In the rows, 128 means zero.
Rotation paths and how fast each direction turns (degrees each step):
Each turn is a multiple of 5 degrees from 10 to 175, or 0.
Each row of a path follows its step; steps can be skipped.
Path 1:
step 0: [127 127 127 127 114 128 130 128 123 131 127 117 136 123 133 125 128 124
 120 121 127 127 130 118 119 129 128 124 121 127 123]
step 1: [130 134 142 126 123 128 127 125 131 122 121 132 121 124 128 125 128 123
 125 129 130 129 132 130 124 120 119 128 116 120 128]
step 2: [142 126 123 127 126 121 124 123 124 134 124 125 134 133 129 123 124 121
 137 134 133 127 131 132 126 119 127 137 125 125 128]
step 3: [129 130 135 131 124 125 125 121 130 130 126 125 124 132 129 124 135 133
 126 130 129 131 136 132 124 133 127 140 144 130 122]
step 4: [127 122 129 129 126 128 120 124 131 129 140 135 129 134 127 138 134 135
 135 122 131 120 125 130 131 132 124 138 125 124 125]
step 5: [124 132 126 128 116 121 123 131 127 128 129 128 132 126 126 140 130 122
 130 128 131 120 131 124 132 133 134 120 139 126 135]
step 6: [123 130 131 134 124 128 123 116 124 123 132 129 130 124 134 130 126 123
 124 121 127 125 129 135 130 128 125 115 124 139 123]
step 7: [134 126 128 131 126 124 133 126 135 120 121 133 138 130 126 136 126 124
 124 125 119 124 133 123 120 118 128 126 121 132 130]
step 8: [142 126 125 131 127 127 127 133 131 124 122 128 120 129 120 123 128 124
 126 125 128 129 130 141 127 121 119 122 135 128 130]
step 9: [136 117 126 128 128 130 127 130 131 140 130 132 129 129 127 122 131 130
 125 136 128 124 134 127 132 129 123 136 129 144 127]
step 10: [122 126 131 115 130 125 129 134 129 125 127 131 126 133 121 126 137 128
 132 118 125 126 131 122 136 132 122 133 137 131 125]
[124 127 126 126 128 127 127 129 130 130 129 131 128 130 129 126 131 132
 128 128 132 124 125 127 129 129 128 128 132 128 127]
60
[123 127 125 129 130 129 127 127 128 126 129 124 125 126 126 126 128 129
 128 130 126 129 126 128 128 125 131 130 127 128 132]
0
Path 2:
step 0: [118 124 129 124 131 130 127 137 127 131 121 132 122 139 123 131 126 122
 131 120 123 134 122 133 122 139 133 128 131 129 139]
step 1: [125 130 125 118 125 126 134 135 125 140 132 127 118 129 124 136 119 126
 124 134 131 132 127 124 118 128 132 119 130 121 127]
step 2: [138 135 124 126 126 134 119 132 119 136 130 121 127 124 126 137 130 125
 134 127 118 132 126 134 126 120 133 121 122 126 125]
step 3: [125 127 131 133 127 125 129 126 122 135 119 130 125 129 122 131 130 122
 132 126 109 134 125 133 126 130 126 133 126 128 142]
step 4: [126 135 130 126 121 118 133 120 125 135 132 125 120 137 127 137 122 128
 121 133 123 132 132 119 125 134 126 128 131 121 130]
step 5: [138 135 125 128 131 128 122 123 121 129 133 120 126 135 128 138 126 127
 133 115 124 135 128 124 128 127 128 128 126 125 115]
step 6: [129 120 131 131 130 120 130 130 124 133 116 131 134 130 127 132 123 125
 136 113 123 136 119 126 125 130 125 131 121 129 132]
step 7: [129 131 125 125 118 119 131 131 126 136 122 131 126 138 129 131 117 132
 123 129 132 122 125 117 126 125 123 126 121 121 136]
step 8: [135 132 123 129 132 134 127 127 120 133 134 125 122 135 125 130 127 133
 128 125 123 120 126 125 131 115 121 130 117 123 118]
step 9: [126 122 135 135 136 124 130 124 123 135 123 133 135 127 132 131 131 130
 128 127 115 128 120 130 132 129 119 130 116 133 123]
step 10: [124 134 127 131 126 121 126 128 131 132 121 133 130 140 137 131 121 129
 120 132 124 120 128 118 136 139 124 125 126 131 130]
[126 127 130 129 125 130 128 128 129 126 127 131 130 127 130 129 128 128
 133 126 125 126 127 127 128 131 127 125 127 130 132]
110
[126 126 128 128 127 128 126 129 130 128 123 127 128 128 128 125 131 129
 126 130 127 131 126 126 125 131 126 130 126 126 129]
115
[130 127 126 129 127 129 128 133 128 128 128 128 130 127 125 126 124 126
 130 128 132 128 127 127 125 126 130 127 124 127 129]
65
[131 130 125 127 127 131 125 129 127 127 129 123 126 129 129 125 129 130
 129 125 127 126 129 129 130 131 129 129 126 128 128]
125
Path 3:
step 0: [136 122 126 132 134 127 124 129 132 126 120 125 135 134 123 127 133 123
 120 130 133 118 135 120 135 118 123 128 123 126 132]
step 1: [131 120 132 125 128 122 126 127 128 127 125 135 139 127 127 122 138 127
 128 123 114 120 127 138 130 132 125 134 121 125 127]
step 2: [142 133 129 130 124 126 127 134 127 122 124 131 132 120 135 125 125 132
 118 122 134 127 131 134 120 129 119 136 129 126 134]
step 3: [134 119 125 120 129 128 122 131 134 132 129 123 136 120 139 133 128 117
 127 130 135 114 129 127 129 127 128 127 128 127 131]
step 4: [125 121 130 131 125 123 134 126 139 134 133 130 128 127 131 129 131 125
 118 129 123 126 123 139 137 133 126 141 127 129 136]
step 5: [143 124 141 136 129 120 125 133 134 129 127 128 123 131 129 130 130 126
 118 123 134 129 125 130 126 133 125 126 136 133 125]
step 6: [138 124 123 123 130 126 124 127 131 132 133 120 137 122 130 134 130 127
 124 134 119 128 130 137 131 124 127 117 138 134 127]
step 7: [126 128 130 124 117 124 123 126 131 133 128 128 125 130 128 121 127 118
 117 132 119 131 124 129 129 118 120 135 137 126 135]
step 8: [133 129 135 125 128 120 125 139 126 137 129 126 128 130 131 120 136 134
 120 124 128 120 127 117 133 124 127 126 130 139 128]
step 9: [137 127 129 120 122 128 132 124 121 127 136 127 141 130 129 131 126 127
 122 131 122 127 122 132 129 124 126 131 123 141 119]
step 10: [136 139 116 127 123 123 123 130 122 130 127 127 123 133 126 126 128 117
 126 128 131 123 124 131 129 129 123 141 135 132 127]
[128 128 126 128 129 132 127 129 131 126 129 124 131 129 128 132 125 127
 130 130 127 127 127 127 130 125 126 130 128 127 125]
115
[127 128 129 124 125 127 126 131 127 127 128 128 129 126 130 125 126 132
 128 128 124 127 129 125 126 126 126 127 126 125 129]
60
[129 130 124 127 126 131 126 128 126 126 129 130 128 128 132 130 129 126
 129 131 128 128 130 129 125 128 129 127 132 127 131]
95
Path 4:
step 0: [123 127 123 133 120 134 138 132 132 128 119 120 132 126 135 122 132 126
 118 129 131 127 130 135 128 126 131 125 123 125 130]
step 1: [128 130 122 134 133 137 129 129 133 129 126 127 117 119 125 125 131 131
 131 128 135 126 127 127 134 130 128 140 133 129 120]
step 2: [127 134 128 116 128 139 130 129 129 128 120 128 128 132 132 136 131 119
 137 129 126 125 124 127 134 122 128 128 134 126 129]
step 3: [116 130 122 124 124 135 135 124 133 130 126 125 137 126 120 128 131 131
 120 132 127 129 128 125 129 126 123 120 123 129 119]
step 4: [138 129 125 125 126 131 127 125 127 133 120 123 127 114 130 131 130 128
 118 121 135 121 125 130 128 135 126 131 129 127 121]
step 5: [131 126 122 130 131 137 130 139 130 127 119 125 126 129 126 132 116 126
 135 138 128 120 122 129 128 129 127 126 131 128 127]
step 6: [119 133 131 123 129 140 127 132 129 125 127 125 133 132 132 125 127 135
 130 125 136 130 134 127 132 132 117 121 132 124 122]
step 7: [131 134 121 123 122 129 121 126 125 134 124 125 124 132 131 128 135 127
 124 132 129 126 121 126 131 135 122 129 117 134 118]
step 8: [136 121 117 121 135 123 131 131 132 122 126 125 130 127 126 129 126 129
 127 128 127 121 119 123 133 127 121 123 130 119 125]
step 9: [127 122 129 133 127 133 133 132 120 127 119 119 129 137 133 136 126 137
 124 124 137 131 126 127 124 125 127 121 130 127 125]
step 10: [133 135 123 127 130 130 123 126 125 129 123 123 123 124 127 118 129 139
 137 132 133 133 127 122 131 134 130 121 126 135 123]
[131 127 124 131 129 128 130 128 128 128 132 126 128 125 130 129 129 125
 125 128 129 126 127 127 125 129 127 130 125 124 129]
95
[125 125 127 129 129 126 130 128 131 129 128 128 131 130 131 126 126 125
 128 130 127 125 129 126 128 125 126 124 131 128 129]
125
Path 5:
step 0: [125 130 126 136 122 125 127 135 133 130 129 125 144 131 123 131 139 124
 124 123 130 133 129 129 124 128 136 135 125 126 125]
step 1: [129 127 130 130 126 126 128 117 135 131 124 125 132 123 127 118 131 132
 134 125 132 141 123 121 130 127 128 128 131 113 125]
step 2: [121 129 129 119 126 129 130 126 128 132 132 115 122 129 125 130 141 119
 132 127 127 133 122 129 134 137 130 125 132 127 130]
step 3: [132 123 133 116 134 133 130 131 128 134 132 126 131 116 122 132 128 129
 124 136 134 134 130 132 126 123 137 127 130 123 135]
step 4: [130 130 131 134 124 126 132 144 117 126 135 128 129 126 119 125 126 128
 133 131 127 140 127 137 129 130 126 123 128 124 125]
step 5: [124 130 133 128 135 124 119 130 119 134 127 130 126 137 128 122 125 127
 127 135 136 127 129 125 121 136 129 127 131 114 126]
step 6: [133 139 127 130 129 129 127 133 130 126 127 123 127 120 121 116 132 124
 120 131 126 116 127 125 130 138 126 122 136 128 130]
step 7: [129 130 119 131 128 133 119 128 134 121 134 121 123 131 129 127 117 127
 120 130 133 129 133 135 134 126 136 127 134 123 135]
step 8: [121 129 110 130 132 127 129 134 128 123 134 124 140 125 127 128 131 132
 123 124 129 128 128 131 121 131 131 125 122 125 121]
step 9: [120 133 127 133 130 120 123 126 134 135 124 132 132 124 131 125 126 129
 124 123 123 139 131 123 130 126 137 128 138 123 118]
step 10: [132 129 122 123 128 125 136 126 136 136 122 113 125 131 126 127 132 121
 129 125 132 134 133 125 133 134 124 124 126 125 119]
[129 130 128 127 131 126 126 124 127 132 126 126 125 127 128 130 130 127
 126 129 127 127 127 127 130 129 127 125 132 132 127]
95
[126 125 126 125 129 129 129 127 127 125 131 128 129 126 131 130 127 128
 128 130 122 130 128 129 127 128 129 125 130 128 128]
70
[127 130 129 132 127 126 127 126 124 128 127 130 132 129 127 129 128 128
 126 130 127 132 130 128 125 127 126 127 127 127 125]
85
Path 6:
step 0: [133 134 132 145 132 123 128 124 130 126 129 136 119 126 125 129 130 124
 123 141 127 134 128 124 129 131 123 138 137 121 121]
step 1: [127 125 124 135 140 129 134 125 126 137 131 123 134 126 124 123 121 122
 115 135 133 125 131 117 118 122 124 123 129 128 124]
step 2: [125 142 131 133 121 128 139 131 137 137 128 124 128 132 126 122 128 120
 122 140 130 130 123 123 132 135 125 128 119 129 137]
step 3: [127 125 125 139 129 127 130 132 123 132 129 128 114 122 124 116 127 141
 116 133 133 130 118 126 129 132 128 127 131 136 131]
step 4: [124 132 128 134 128 127 131 129 122 137 116 122 117 132 121 135 127 126
 131 136 139 135 130 121 125 134 126 125 127 126 114]
step 5: [129 137 133 140 128 120 129 134 126 115 129 126 130 125 122 127 120 117
 121 135 132 135 121 121 123 127 122 128 136 131 128]
step 6: [130 129 113 132 126 129 132 131 138 136 127 121 135 128 119 122 135 126
 120 130 138 128 128 122 121 134 125 119 135 131 129]
step 7: [131 128 129 136 124 121 128 135 139 136 126 136 119 118 119 128 132 126
 129 139 127 133 125 124 128 137 120 132 120 128 132]
step 8: [124 127 125 139 138 124 135 124 133 123 123 130 117 121 124 121 127 136
 115 135 129 130 134 122 124 125 128 127 132 126 116]
step 9: [131 143 128 131 137 127 129 130 131 137 129 122 133 132 119 129 120 123
 128 142 134 125 126 121 130 127 123 128 123 127 116]
step 10: [120 133 130 134 129 126 131 132 130 129 128 128 130 124 132 110 133 122
 121 139 134 136 115 123 126 124 123 129 130 135 134]
[128 124 128 125 128 126 126 129 127 132 125 127 131 130 125 127 125 129
 129 131 131 127 130 129 127 129 127 130 127 127 128]
140
[133 126 124 131 129 130 129 128 128 131 131 125 129 130 128 128 127 132
 129 125 128 127 128 126 127 127 128 128 129 130 124]
140
[130 129 132 128 130 126 128 131 131 130 128 124 131 129 130 126 129 127
 128 126 129 127 128 129 130 128 126 124 130 129 131]
90
[129 131 130 128 128 130 132 125 128 130 127 129 131 129 125 130 131 128
 129 127 130 130 128 130 130 131 130 126 126 125 126]
155
